In the rows, 100 means zero.
Rotation paths and how fast each direction turns (degrees each step)
Each turn is a multiple of 5 degrees from 10 to 175, or 0.
Each row of a path follows its step; steps can be skipped.
Path 1:
step 8: [45, 97, 119, 131, 111, 71, 94, 95, 118, 92, 140, 142, 82, 71, 92, 64, 86, 92, 104, 73, 131, 83, 65, 83, 95, 90, 116, 109, 136, 117, 91, 114, 90, 118, 91, 143, 98, 96, 96, 138, 124, 91, 49, 84, 105, 152, 86]
step 10: [68, 111, 93, 149, 89, 86, 83, 133, 83, 113, 105, 108, 94, 61, 97, 142, 96, 112, 114, 87, 122, 107, 99, 92, 66, 124, 110, 124, 181, 102, 105, 110, 136, 47, 76, 115, 131, 130, 114, 127, 100, 83, 98, 115, 117, 103, 99]
step 13: [126, 118, 105, 156, 114, 127, 84, 74, 100, 113, 107, 88, 98, 100, 109, 80, 91, 120, 112, 75, 149, 79, 58, 83, 115, 88, 135, 83, 118, 107, 77, 141, 120, 37, 100, 87, 110, 101, 156, 93, 118, 113, 125, 74, 100, 124, 96]
step 15: [80, 108, 103, 71, 115, 75, 92, 68, 99, 134, 83, 85, 99, 49, 101, 75, 96, 126, 125, 52, 118, 84, 98, 116, 113, 95, 122, 81, 112, 141, 108, 122, 117, 34, 74, 62, 110, 117, 89, 69, 99, 88, 81, 94, 57, 65, 105]
step 17: [76, 77, 66, 90, 140, 71, 50, 73, 64, 103, 129, 102, 123, 41, 81, 97, 131, 56, 124, 80, 109, 103, 92, 137, 113, 101, 141, 124, 102, 113, 102, 115, 101, 133, 92, 86, 95, 66, 86, 86, 115, 78, 113, 92, 73, 86, 80]
step 21: [57, 115, 88, 101, 80, 126, 76, 89, 102, 67, 106, 99, 123, 138, 124, 97, 106, 136, 114, 63, 120, 90, 57, 142, 95, 114, 136, 126, 106, 113, 100, 103, 111, 86, 93, 115, 119, 156, 105, 89, 136, 132, 85, 67, 150, 94, 120]
step 23: [86, 156, 109, 94, 92, 91, 88, 98, 116, 77, 76, 135, 119, 68, 115, 104, 95, 91, 88, 115, 117, 132, 99, 165, 79, 76, 140, 86, 98, 90, 132, 100, 133, 86, 54, 74, 89, 127, 110, 89, 137, 98, 59, 109, 113, 61, 87]
[121, 98, 104, 94, 105, 109, 86, 92, 119, 90, 100, 98, 99, 104, 90, 95, 92, 99, 111, 110, 98, 98, 98, 99, 103, 98, 97, 93, 103, 102, 110, 105, 96, 89, 98, 109, 103, 101, 95, 102, 110, 101, 97, 114, 101, 102, 89]
155
[90, 102, 106, 112, 107, 96, 99, 101, 99, 98, 91, 94, 97, 98, 109, 94, 97, 93, 90, 102, 95, 94, 101, 116, 109, 109, 116, 91, 90, 103, 100, 102, 92, 103, 106, 114, 103, 95, 93, 93, 98, 93, 92, 119, 103, 101, 105]
120
[105, 98, 100, 112, 98, 91, 99, 106, 106, 94, 108, 93, 112, 112, 94, 112, 99, 99, 98, 96, 109, 108, 93, 89, 99, 99, 100, 90, 105, 126, 94, 101, 97, 103, 93, 97, 97, 106, 99, 90, 90, 99, 104, 108, 105, 96, 111]
125
[104, 112, 105, 106, 89, 73, 94, 91, 105, 110, 105, 101, 97, 100, 113, 92, 99, 109, 98, 111, 101, 107, 93, 91, 99, 107, 108, 100, 102, 92, 95, 101, 100, 88, 96, 95, 87, 100, 93, 100, 104, 101, 97, 100, 103, 107, 95]
145
[103, 107, 114, 102, 105, 109, 99, 89, 90, 110, 98, 95, 108, 101, 93, 99, 97, 107, 92, 108, 106, 98, 97, 98, 102, 91, 107, 78, 96, 86, 107, 101, 102, 103, 101, 84, 105, 113, 111, 99, 93, 103, 97, 101, 101, 91, 100]
35
[101, 92, 102, 97, 93, 117, 99, 100, 103, 89, 107, 103, 86, 106, 111, 90, 103, 107, 78, 96, 97, 101, 95, 102, 92, 100, 109, 95, 100, 110, 104, 108, 107, 91, 99, 89, 97, 89, 94, 100, 98, 113, 105, 98, 100, 96, 103]
45
